One vector is turned by the same rotation once a step. Each row is the vector after some number of steps, and that number follows the row.
The counts run from 0 to 381.
[144 137  98 140  89  90  93 106 143  65 112 156  66 107 112 128 112 119
 150 155 132 129 113 124 128 167 110 125 104 106 126 130 135  93 155 120
 158 130 108  76 123 136 127 154 113 124 132 155  98 171 126 175 114  95
 138  85 126 130 162 137 137 123 120  82  91 152 194 132 104 150 116 182
 133 144 108] => 13
[148  97 130 126 121 156 114  92  73 123 120 103 138 135 107 119 163 160
 143 101 160 155 111 118 138 115 165 177 130 148 124 149  79 125 127 109
 113 172  65 121 102 177  82 105 115 120 149 161 158  96 142 147 198 112
 106  87 108 158  90 132 102 116 160 110 148 117 102  88 121 111 158 118
 151 130 124] => 262
[146  78 138 118 137 109 115 119 140  75 174 141 137 135 142 128 137 129
 154 145 150 125  90 127 137 143 145 155 147 149 133 148  79 118  95 108
 172 119  99 131  82 140  61 127 142 144 122 144 130 143 114 156 176  82
 100 117 131  99 112 150 167 143 167 142 134 151  95  82 107  76 144 142
  86 159  77] => 316
[122 122 133  71 116 137 112 111 175 116 181 137 159 112 139 137 117 151
 140 125 158 142 102 147 146 130 125 161 138 143 130 129 100 100  96 115
 205 100 127 174 117 124  88 114 130 105 116 143 118 130  67 103 167  94
 137 115 138  92 122 155 161 158 196 147 138 148 108  97 128  90 114 121
 135 163  81] => 374
[115 140 135 127  96 128 144 127 103 107 113 135  85 123 128 105 107 148
 135 165 161 110 109  87 135  87  98 165 144 112  99 141  85 124 128 115
 201 114 124 150 104  85 127 130 138 118 111 143 140 160 120 113 133 117
  71 130 132  96 158 120 173 147 156  75 136 189 173 140  74  90  87 145
 169 122 111] => 347
[145  69 141 110 137 103 103 127 143  75 166 146 134 136 148 139 145 142
 140 140 148 116  78 140 140 163 149 146 132 136 126 140  95 119 105  99
 167 116 106 136  86 133  55 137 142 149 119 158 128 154 100 164 154  80
 117 126 136 121 122 147 161 125 163 135 119 141 107  91 115  89 150 145
  65 171  82] => 315
[134 143 116 129 148 132 121 114 141 158 118 120 151 150 115 159 147 123
 125  93 119 134 135 152 126 157 136 105 104 118 139 125 175 134 135 142
  50 125 115 139 155 177 145 130 127 135 141 125 121  59 145 136 138 139
 173 130 139 188  93 117  63 113  99 146 101  69  83 125 187 138 136 110
 120 121 151] => 210
[ 88 103  93 154 121 109 116 148 122 116 149 140 119  88  83 151 142 145
 129 101 127 146 169 118 128 167 125  77 149 131 116 149 146 104 136 103
 109 124  83  87 106 103 129 119 139 142 122 147 134 136 125 176 185  73
 107  89  74 128 131 140 124 121 127 151 179 170 145  70  98 149 152 118
  91 138 131] => 252
[100 121 142  95 142 125 147 185 128 144 123 128 152  99 163 137 141 160
  99 151 142  85  87 148 125 151  90  96 120  86  99 171 144 118 113 102
 145 125 144 204  86  74 138 140 150 143 119 176 120 165 101 112 127  99
  88 135 137 141 130 129 136 126 149  88 128 161 123 106 120  90 136  65
  86 116 131] => 137
[121 167 117 151 139 106 144 140 169 137 130 141 119 103 122 132 114 106
 130 131  74  89 130 134 105 141 101  69 101  90 137  74 183 154 152 155
  79 138 166 138 125 119 183 153 123 139 153 103 112 136 107 129  60 148
 148 127 151 141 135 106 132 142  84 119  88 109 130 157 163 132 115 103
 121  92 151] => 183
[127  84 136 155 144 121 142 105  80 139 141 102 157 123 157 131 108 127
 119 132  76 124 143 121 127 199 122 129 123 132 146 119 129 206 141 145
 119 130 158  85 151 125 111 131 119 131 143  58 149 157 135 118  83 108
 149 157 144 101 150 116 167 121  88 137 115 130 196 152 147 113 141 157
 134 153 157] => 64
[124 120 142 119 132  99 133 150 144 112 129 126 123 108 142 151 122 121
 116 174 127  95 105 141 143 166  97 125 118  90 106 129 133  96 101 102
 184  89 154 130 124 105 103 169 158 138 104 133 117 163 102 114  78 104
 124 168 144 113 161 122 166 110 124 122 113 174 202 168 110 133 121 171
  86 169 130] => 342
[128 118 103 153 144 102 136 117 108 138 127 122 126 131  92 143 127  93
 143 132  66 133 170 134 107 207 102  91 115 126 138 123 162 150 137 138
 108 120 153  45 151 147 131 137 132 113 143  93 124 152 153 159 121 106
 152 113 110 113 150 146 114 107  72 134 122 132 185 135 133 137 155 184
 126 142 130] => 7
[151 108 173 150 117 166 136 106  99 129 131  85 153 120 140 159 127 110
 156 124 135 146 151 118 144 132 148 191 144 135 122 118  93 165 105 137
 131 100 122 131 143 164  74 141 136 146 135  82 172  62 154  96 135 122
 136 200 140 128  90 105 132 133 125 175 113 113 123 172 146 132 119 143
 126 177 137] => 327
[143 117 129 179 126 109 115 128 114 114 131 123 111  72 112 114 128 104
 132 109  73 104 125 116 110 147 141  90 112 108 128  73 147 163 153 136
  62 174 118  88  98 126 145 142  96 158 175 112 149 136 131 151  80 132
 131 109 135 148  99  98 136 127  79 138 101 105 138 138 163 153 144 116
 113 100 170] => 241
[145 134  95 138 130 105 111  64 145 124 130 145 104 186  92 149 112 108
 153 122 124 153 139 120 152 153 155 141 137 147 148 101 124 117 129 142
 109 117 112  70 171 182 123 133 126 106 118  86 127 110 149 165 128 147
 177 121 125 109 145 111 129 114 101 149 121  97 161 163 143 141 134 207
 158 158 116] => 274
[112 118 122  89 133 125 130 109 155 126 169 141 152 141 129 151 112 142
 136 139 147 149 126 135 145 133 130 152 163 156 135 153 114 124  85 127
 207  94 144 144 135 121  91 108 139  88  97 105 125 139 100 117 176  99
 128 135 127  68 144 169 163 140 164 151 160 159 136 108  98  69 127 157
 153 167  80] => 103
[136 101 137 128 133 149 111 103  76 112 123 116 137 152  73 117 174 142
 148 112 144 153 105 120 145 104 160 165 136 153 124 141  80 107 113  94
 120 158  71 112 108 169  78 101 128 133 144 167 158 101 129 152 193 112
  93  97 103 143  87 136  97 113 150 127 165 129  92  94 124 112 157 124
 124 132 128] => 261
[136 125 137 176 104 134 135 133  66 108  75 124  72 114 134 127 135 127
 141 147 161 116 156  95 114 128 115 138 130  95  99 158  95 136 165 126
 101 131  84 111 105 126 146 161 147 175 129 152 139 136 188 163 165 108
  75 128 112 174 136  97 104 140 115  64 104 150 148 114  89 133 114 114
 123 121 130] => 22
[137 110  97 127  95 110  84 136 157  84 124 142 105  92 138 143 144 152
 133 114 181 136 123 137 146 169 138 123 113 114 114 145 126  77 158 104
 109 137  62 122 104 138 111 139 130 157 124 182 114 125 128 181 176  77
 126  91 105 184 116 139 113 117 160 111 114 135 123  73 115 152 124 110
  87 153 114] => 255
[135 117 102 138 130 103 110  70 134 125 119 139 109 200  84 146 124 116
 130 128 113 140 124 127 167 162 158 140 130 139 145 105 150 110 136 129
 110 124 120  81 176 180 120 127 124 110 106  97 120 118 136 162 120 143
 177 127 122 119 150 117 131  91  98 143 136  99 179 163 149 142 142 223
 144 148 122] => 275
[144 106 154 136 109 143 118 106 119  97 145 136 120 131 174 111 105 155
 129 120 182 105  95  89 142  94 172 192 152 125 121 110  74 180 137 126
 104 157  91 191 101 114 112 135 118 165 128 130 168 113 130 130 136 144
 111 146 153 136 100  76 179 159 167 123 111 120  89 122 126 107  91 113
 136 115 130] => 86
[160 101 148 148 114 107 119 121  99  68 114 117  85 113 107 116 136  92
 167 183 114 102  82 116 112 133  99 139 111 116 126 125  93 114 126 111
 184 134 127  77  88 143  91 149 137 141 148 157 123 175 130 156 122  90
  82 114 138 109 136 143 144 132 116  79  98 169 156 136  81 113 145 171
 116 144 101] => 287
[115 119 112 133  98 101 109 115 150  93 124 136  98 104 150 157  98 132
 109 142 142 107 122 120 168 173 136 144 122  98 115 110 137 104 138 113
 142 100 125 113 147 102 125 156 124 144 101 111 121 148 112 141  71 117
 161 166 137 124 163 103 178 106 117 124 109 148 229 179 112 154 105 188
 108 165 150] => 69
[143  89  97 109 130  87  96 103 175  72 156 168 108 154 153 148 129 131
 132 138 152 120 101 135 154 185 149 132 139 133 132 139 126  98 140 112
 138 118  92 117 115 149  86 136 136 131 109 140 100 151 113 192 151  92
 161 103 130 129 138 144 157 120 155 136 110 115 127  95 122 111 140 173
  84 157  80] => 42
[121 119 107 149 131 108 129 123 112 132 129 111 120  99  89 148 129  95
 136 132  78 142 173 136 118 193 102  91 126 130 126 122 160 131 130 128
 122 114 144  38 136 136 123 138 137 124 147  92 136 138 142 156 116  86
 139 119 101 102 149 137 128 112  72 151 136 138 202 146 122 154 160 185
 121 157 141] => 8
[116 130 137  77 149 139 163 129 125 161 102 131 146 199 132 150 139 140
 136 153 168 123 103 150 135 106 104 158 138 132 124 188 123  96  89 117
 181  82 144 186 144 143 110 127 166 103  88 153 115 105 121 106 180 122
 113 159 146 121 131 143  97 119 162 105 144 133 105 124 118  73 129 132
 134 146  96] => 378
[134 151 148  87 123 150 134 154 133 143 118  95 171  75 107 141 147 129
 145 143 107 148 122 171  99 166  55 124  85 120 124 152 141 107 100 124
 198 100 170 141 121 141 107 129 137 114 158 152 118 118  90  78 142  88
 127 116 148 136 113 178  86 137 140 111 103 147 124 116 132 112 129  96
 136 152 111] => 167
[160 170 122 136 103 126 116 124 136  91  77 131  77 111  90 123 134 101
 174 166 132 127 116 133 104 122  80 132  83 103 117 127 131  77 134 129
 162 124 128 104 122 170 138 157 128 137 153 168  94 128 137 147 141 105
 123  89 143 157 135 148  73 136 118  62  74 144 138 129 114 132 116 150
 142 131 100] => 228
[ 96 101  72 131 147  75 103 119 138 123 131 160 109 148 105 120 133 153
  90 105 105  98 103 127 142 180 154  80 131 115 137 134 163 124 167 112
  72 168  95 108 117 124 150 125 113 122 125 156 112 177 119 190 120 118
 147  66 112 139 146 106 145  97 108 112 141 125 153  92 137 125 163 148
 107 100 144] => 248
[143  98 165 148 110 144 114 119 109 102 143 122 122 103 166 119 121 144
 125 118 167 101  91  89 148  89 178 180 152 119 112 110  66 154 125 115
 119 160  85 183  97 107 106 130 126 165 137 126 174 117 126 118 132 144
 102 154 147 141  99  71 173 145 160 133 109 141 109 133 127 116 106  95
 122 122 147] => 85
[ 83 168 100 105 112 105  96 115 174 131 145 157 118  72  75 112 108 154
 103  96 119 117 102 120 144 122 137  85 129 116 126  88 166 105 149 118
 113 151 110 134 124  83 175 106  92  99 137 136 135 155  73 123  93 142
 146  66 112 109 133 109 159 130 136 135 156 145 167 120 136 147 113 116
 154  95 167] => 188
[126 130 108 149  97 118  96 112 130 105 122 105 114  52  84 140 125 121
 134 123 103 158 159 136 134 189 108 121 107 107 124 109 139  91 139 114
 148 123 121  60 137 122 109 136 117 125 144 110 135 140 111 145 101  80
 148 109  91 130 143 134 137 111 110 137 132 153 221 150 115 178 134 174
 125 168 150] => 10
